Some points, each followed by its number:
-0.22/0.54/1.46/1.11/0.47/-1.07/1.20/0.92/0.26/1.65/-1.60/-0.42/0.34/1.76/1.76/0.56 0
-1.67/-0.52/-2.26/1.77/-0.80/-0.20/0.94/0.68/-1.63/0.52/1.38/0.00/0.18/0.56/-2.29/-0.27 1
0.86/0.23/-1.20/-2.03/1.05/0.91/-0.30/0.41/-0.87/-2.23/-0.53/-0.26/0.18/-0.47/0.24/0.64 2
-2.09/-0.86/-2.70/0.66/-0.43/0.53/0.24/0.67/-1.64/-1.09/1.04/0.61/0.58/-0.34/-0.48/-0.64 3
-0.33/0.68/1.88/0.00/0.92/-1.32/0.66/-0.03/-0.54/1.35/-2.09/-0.27/0.40/0.90/1.04/0.25 4
0.77/-0.55/1.13/0.38/-0.37/-0.90/0.10/0.60/1.37/1.87/-0.18/0.45/-0.64/-0.53/-0.15/-0.81 5
0.16/-0.80/-0.13/0.23/-0.23/1.08/-0.36/1.45/1.23/0.83/1.06/-0.90/0.75/1.53/0.90/1.37 6
-0.72/0.11/-0.81/1.16/-0.10/0.60/-0.20/0.13/-1.19/0.71/0.73/-0.84/-0.93/0.35/0.50/-0.22 7
-0.53/-0.28/0.67/0.98/0.53/0.11/-0.56/-0.65/0.44/2.31/-0.34/-0.09/-1.22/-0.29/-0.65/-0.70 8
-1.17/0.12/0.24/1.03/0.62/0.14/-0.18/-0.44/-0.59/2.34/-0.41/-0.99/-1.48/-1.19/-0.31/-0.73 9
1.10/0.28/-0.55/0.35/-1.52/-0.32/-0.39/-1.29/-0.03/-2.48/0.51/1.67/-0.29/0.63/-1.45/-0.32 10
-0.86/-0.97/-1.15/-1.43/0.53/2.35/0.15/1.71/-0.38/-2.87/0.40/0.91/0.62/-0.70/1.26/0.36 11
-0.14/-0.47/0.16/0.58/0.20/0.02/-0.37/-0.58/0.74/1.51/-0.49/0.02/-1.56/0.00/-1.07/-0.66 12
2.31/-0.91/-0.57/1.12/-0.66/-1.82/0.19/-1.36/-0.06/-2.73/0.06/0.64/0.09/-1.55/-2.20/-0.17 13
1.48/2.23/0.32/-1.59/0.62/-2.09/0.01/-1.63/0.46/-0.70/-0.62/-0.45/-0.39/1.30/-0.51/-0.20 14
1.59/-1.22/-1.30/0.47/-0.49/-1.53/-0.31/-0.81/-0.42/-2.75/0.07/0.89/0.63/-2.67/-1.40/-0.90 15
-0.62/-0.51/0.29/1.19/0.32/0.20/-0.35/-0.39/0.19/2.12/-0.50/-0.56/-1.39/-0.41/-1.00/-0.58 16
-0.16/-0.83/0.60/0.91/-0.14/0.51/-0.05/0.01/0.22/1.75/-0.46/-0.23/-1.25/-0.26/-0.39/-0.22 17
1.40/-0.13/-1.81/1.15/0.35/-1.95/0.18/0.14/1.44/-0.53/-1.02/0.65/-0.46/1.16/0.07/-0.56 18
0.74/-1.50/1.98/-1.52/-0.72/3.00/0.07/0.85/0.67/-0.40/0.54/-0.01/1.53/0.58/0.36/1.49 19
-0.47/1.74/-0.20/-0.61/0.89/-0.71/-1.36/0.15/1.59/-3.19/0.72/3.11/2.97/-2.06/1.44/-1.02 20
-0.65/0.00/1.42/-1.64/-0.97/2.73/1.11/0.24/0.24/0.98/0.98/-0.16/0.73/0.49/0.94/2.10 21
0.72/-0.17/0.98/0.04/-0.17/-0.70/-0.14/0.00/1.26/0.90/-0.04/0.64/-0.01/-1.27/-0.11/-0.61 22
-1.59/0.12/-0.38/2.01/0.49/-0.63/0.00/-0.86/-0.94/2.23/0.28/-0.98/-0.68/-0.40/-0.63/-0.70 23
-0.65/0.78/0.36/-1.70/-0.93/1.01/0.51/0.91/0.05/0.56/0.35/0.13/0.89/1.16/1.87/1.20 24
-0.45/0.51/0.07/-0.55/1.51/-1.47/0.97/-0.77/-0.04/0.94/-1.94/-1.07/-1.55/0.03/-2.54/-0.03 25
-0.76/-0.42/1.76/-1.37/0.13/3.10/0.25/0.59/2.20/-0.04/1.04/0.62/2.51/-0.80/1.14/1.36 26
1.99/-1.18/-1.66/0.77/-0.28/-2.14/-0.41/-1.08/-0.77/-3.37/0.10/1.28/0.52/-3.72/-1.83/-1.04 27
0.74/-0.47/1.10/0.21/-0.56/-0.79/-0.01/0.40/1.39/1.73/-0.20/0.24/-0.90/-0.35/-0.03/-0.81 28
0.86/-0.62/1.04/0.39/-0.46/-0.73/0.09/0.50/1.26/1.74/-0.42/0.20/-0.72/-0.71/-0.11/-0.64 29
1.35/1.94/0.12/-1.32/0.65/-1.78/-0.17/-1.31/0.45/-1.07/-0.14/-0.01/0.23/0.17/-0.50/-0.18 30
-1.83/-0.43/-3.00/1.05/-0.22/-0.36/0.38/0.52/-1.51/-0.67/0.80/0.59/0.43/0.01/-0.50/-0.93 31
1.45/0.15/-0.58/-0.05/-1.49/-0.26/-0.12/-0.99/0.37/-2.35/0.44/1.56/0.09/0.79/-1.32/0.16 32
-0.95/0.01/0.11/0.89/0.45/0.29/-0.21/-0.06/-0.24/2.09/-0.18/-1.03/-1.10/-0.65/-0.01/-0.35 33
0.43/-1.38/1.53/-1.07/-0.47/2.20/-0.02/0.54/0.80/-0.02/0.61/-0.07/1.28/0.52/0.19/0.84 34
-1.52/0.06/-0.68/2.01/-0.17/0.81/-0.11/0.20/-1.21/1.12/1.03/-0.75/-1.28/0.53/0.65/-0.32 35
New points follow, each followed by the numbers of its three nearest points above, nearest first.
-0.43/1.34/-0.63/-0.89/-0.05/-1.17/-0.40/0.77/1.00/-1.00/1.01/1.66/2.65/-2.14/0.87/-0.13 20 22 30
-0.50/-1.53/-0.75/-1.16/-0.20/2.73/0.18/1.05/-0.10/-2.07/0.82/0.51/0.58/-1.65/0.34/0.79 11 2 34
-0.10/-0.37/-0.08/0.15/0.07/1.18/-0.08/1.61/1.21/0.92/0.80/-1.04/0.75/1.64/1.54/1.55 6 24 34
0.09/-0.39/-0.20/0.24/-0.29/0.94/-0.34/1.67/1.49/0.88/0.79/-1.28/0.67/1.71/1.52/1.35 6 24 34
0.49/-0.16/-2.01/-1.57/0.70/0.35/-0.18/0.65/-1.52/-2.00/-0.59/-0.84/-0.13/-0.02/0.04/0.71 2 11 3
-0.16/-0.15/-0.27/0.11/0.16/1.17/-0.13/1.46/1.31/1.03/0.87/-1.08/0.94/1.65/1.52/1.66 6 24 34
-1.00/-0.48/1.71/-1.28/0.05/3.27/0.17/0.60/2.22/-0.18/0.89/0.44/1.97/-0.48/0.86/1.53 26 34 19
-1.75/-0.03/-0.89/1.84/0.31/-0.51/0.04/-0.60/-1.13/1.66/0.44/-0.67/-0.44/-0.33/-0.63/-0.76 23 33 9
0.52/1.05/0.22/-0.60/0.44/-0.56/-1.45/-0.32/0.60/-2.75/1.16/2.48/2.52/-4.45/-0.08/-0.38 20 15 27
-0.48/1.58/-0.39/-0.71/0.82/-0.94/-1.28/0.12/1.57/-3.04/0.78/2.83/3.08/-2.21/1.09/-0.99 20 15 30
0.57/0.88/-2.20/0.44/0.74/-1.78/0.74/0.43/0.62/-0.17/-0.35/0.48/0.28/-0.26/0.39/-0.44 18 30 22
-1.58/-0.33/-2.23/1.86/-0.53/-0.05/1.04/0.49/-1.61/0.69/1.18/0.12/0.09/0.51/-2.32/-0.01 1 31 3
-0.86/-0.80/-1.15/-1.48/0.39/2.32/0.02/1.44/-0.37/-2.73/0.41/0.64/0.49/-0.86/1.28/0.43 11 2 3
1.48/-0.26/-1.77/-1.36/0.66/0.09/-0.47/0.22/-1.19/-2.31/-0.55/-0.75/0.01/-0.84/-0.27/0.52 2 15 30
1.17/-0.30/-1.65/-2.02/0.79/0.37/-0.38/0.48/-1.47/-2.25/-0.90/-1.17/-0.19/-0.11/0.01/0.93 2 11 30
-0.30/0.72/1.42/1.89/0.36/-1.44/0.76/0.76/-0.10/1.83/-1.26/-0.35/-0.06/1.55/1.91/0.15 0 4 33
0.61/0.00/-2.08/-1.60/0.72/0.49/-0.25/0.56/-1.43/-2.01/-0.60/-0.88/-0.18/-0.01/0.01/0.59 2 11 7
-0.23/0.93/1.72/1.71/0.86/-1.75/1.38/0.96/0.23/2.01/-1.74/-0.30/0.18/1.77/2.01/0.42 0 4 5
1.28/-0.11/-1.79/-2.07/0.84/0.57/-0.44/0.39/-1.35/-2.22/-0.91/-1.24/-0.26/-0.07/-0.11/0.84 2 11 30
-0.22/0.57/1.77/0.17/0.79/-1.19/0.55/-0.01/-0.62/1.26/-2.06/-0.19/0.27/0.97/0.94/-0.04 4 0 17
1.27/0.18/-1.25/-1.93/0.74/-0.06/-0.32/0.14/-1.10/-1.94/-0.88/-1.01/-0.28/0.11/-0.08/0.72 2 30 14
-0.15/0.27/1.86/-0.28/0.63/-0.58/0.56/0.12/-0.28/1.02/-1.55/-0.23/0.68/0.86/0.92/0.43 4 0 17
-0.20/0.44/2.00/-0.07/0.72/-0.80/0.40/-0.14/-0.15/0.91/-1.44/0.03/0.60/0.55/0.69/0.41 4 0 22
